Here are some numbered points:
{-14, 20, -40, -67, 7, 4, -109, -48, -4, 3, 42, 11, -1, -57, -65, 33, -13, -27, 2, 7, 69, 16, 6, 55} 0
{-23, -67, 3, -53, 17, -40, -7, -26, 53, 35, 18, -17, -26, -21, 6, 57, 1, -8, -5, -79, 49, -19, -8, 1} 1
{23, 3, -64, 12, -8, -90, 20, 25, -2, -3, -20, 61, -77, 0, 37, 64, -32, -48, -9, 28, -20, 15, -10, 18} 2
{0, -21, -12, 17, -17, -13, -7, -82, -13, -38, -13, 55, 51, -32, 56, 75, 0, -14, -10, 7, -52, 63, 24, 6} 3
{20, 12, -52, 24, -24, -30, 35, -58, 48, -58, 17, 28, -24, -17, 49, 41, -13, -46, 3, -6, -32, 24, -11, -16} 4
{-3, 70, -45, -38, -16, 27, 42, -20, 20, -5, -42, 11, 22, 2, -72, -43, -38, 54, 3, -24, -12, -46, 34, -10} 5
{2, -20, -15, -23, -8, 72, -20, -2, -39, 76, 61, -1, -11, -23, -60, -24, -33, -17, -37, 33, -18, -38, -36, 3} 6
{40, 36, -19, 30, 8, -19, 5, -12, -14, -15, -14, 20, -3, -17, 10, 95, -31, -14, 2, 33, 57, -3, 25, -121} 7
{10, 7, 101, 17, -17, 116, 111, 40, -19, -27, 33, 49, 37, 49, -39, -65, 47, -14, -60, -58, -2, 66, 40, -24} 8
Which five points above are nearest to each new point? Their numbers follow each, nearest first.
{-29, 6, -23, 20, 3, -36, -6, -52, -30, -7, -56, -59, -8, 36, -21, 48, -46, 34, 20, -56, 48, -25, -36, 27} 1 5 4 7 0
{58, -76, 6, 25, -15, -14, -33, -12, 9, 41, -24, -13, -10, 37, -11, 51, 27, 28, 47, -32, -31, -25, 49, -15} 1 3 4 7 2
{-20, -19, -22, -19, 12, -42, -27, 42, 17, 11, -8, 11, -1, 34, -3, -8, -31, 20, 20, -127, 50, -1, -5, -28} 1 5 4 2 7
{-67, -27, -17, -13, -62, 20, 28, -51, 21, 61, -41, -55, 3, 101, 63, 28, -62, -12, 59, -17, 38, -26, -10, 1} 1 4 5 6 3
{-12, 2, -28, -55, 4, -2, -25, -32, 42, 18, 53, 13, 13, 8, -1, 23, -40, 23, -19, 81, -23, -2, -6, 15} 6 0 4 3 5
{47, -13, -31, -37, -25, -48, 13, -51, -72, 0, -10, -23, 36, 27, -51, -32, -10, 30, 48, -6, 35, -49, -16, 19} 5 6 1 0 4
{0, -38, -66, -43, -8, -2, -12, -63, 71, 34, -3, 8, 52, 3, -65, 38, -19, -57, -16, -11, -14, -22, -11, 33} 1 0 6 4 5
{-6, 36, -30, -52, 0, -70, 20, -56, -42, 23, 40, -40, -27, 8, -15, 17, 3, 28, 102, -42, 10, -58, -44, 17} 1 5 4 0 6
{79, 13, -24, 24, 9, -58, 18, -17, -28, 52, 10, 75, -32, -2, 51, 35, -22, -29, -41, 28, 3, 6, 35, -3} 2 4 7 3 1
{41, 78, 127, 35, -15, 88, 9, 24, 35, -40, 14, -37, 6, 25, 42, -68, -19, -19, -8, -13, 3, -13, 59, -34} 8 5 4 7 6
{1, -3, -39, -14, -18, -46, 18, -2, -26, 4, 26, -49, 64, -62, -49, 55, -45, 127, -16, -20, 6, 6, 10, -24} 5 1 7 3 6
{85, -35, -22, 12, -58, 26, 73, 88, 2, -7, 25, 20, 65, 10, -51, 3, 127, -68, -78, 16, -49, 23, -36, 107} 8 6 4 2 3
{-36, -2, 0, -75, -20, -8, 28, 1, 31, 26, 31, -12, -30, 12, -28, 101, -64, -44, 9, -17, 37, 8, 0, -17} 1 7 4 0 2
{9, -23, 127, -20, 21, 62, 55, 31, -35, 36, -22, -57, 10, 72, 1, -70, 43, -56, -25, -8, -97, 65, -4, 88} 8 6 3 5 1
{35, -13, -74, -5, 12, -58, -3, -27, 20, 67, -7, 34, 36, -56, 51, 10, -21, 39, -10, 17, -20, 71, 32, 14} 3 4 2 1 7
{-28, 48, -6, 66, -36, 73, 13, 90, 0, -21, -25, -18, -4, 38, 9, -78, 51, -9, 26, -8, -43, 81, -68, 27} 8 4 5 6 2
{-19, 46, 127, 14, 43, 103, -70, 27, -9, -1, 6, 0, 47, 77, 43, -93, 12, -70, -4, -18, -37, -5, 26, 18} 8 6 5 3 0
{9, -28, -20, -19, 17, -20, 73, 0, -32, 9, -54, 3, 85, -44, 1, -13, 43, 9, -21, 38, -80, 77, -23, 44} 3 4 5 2 6
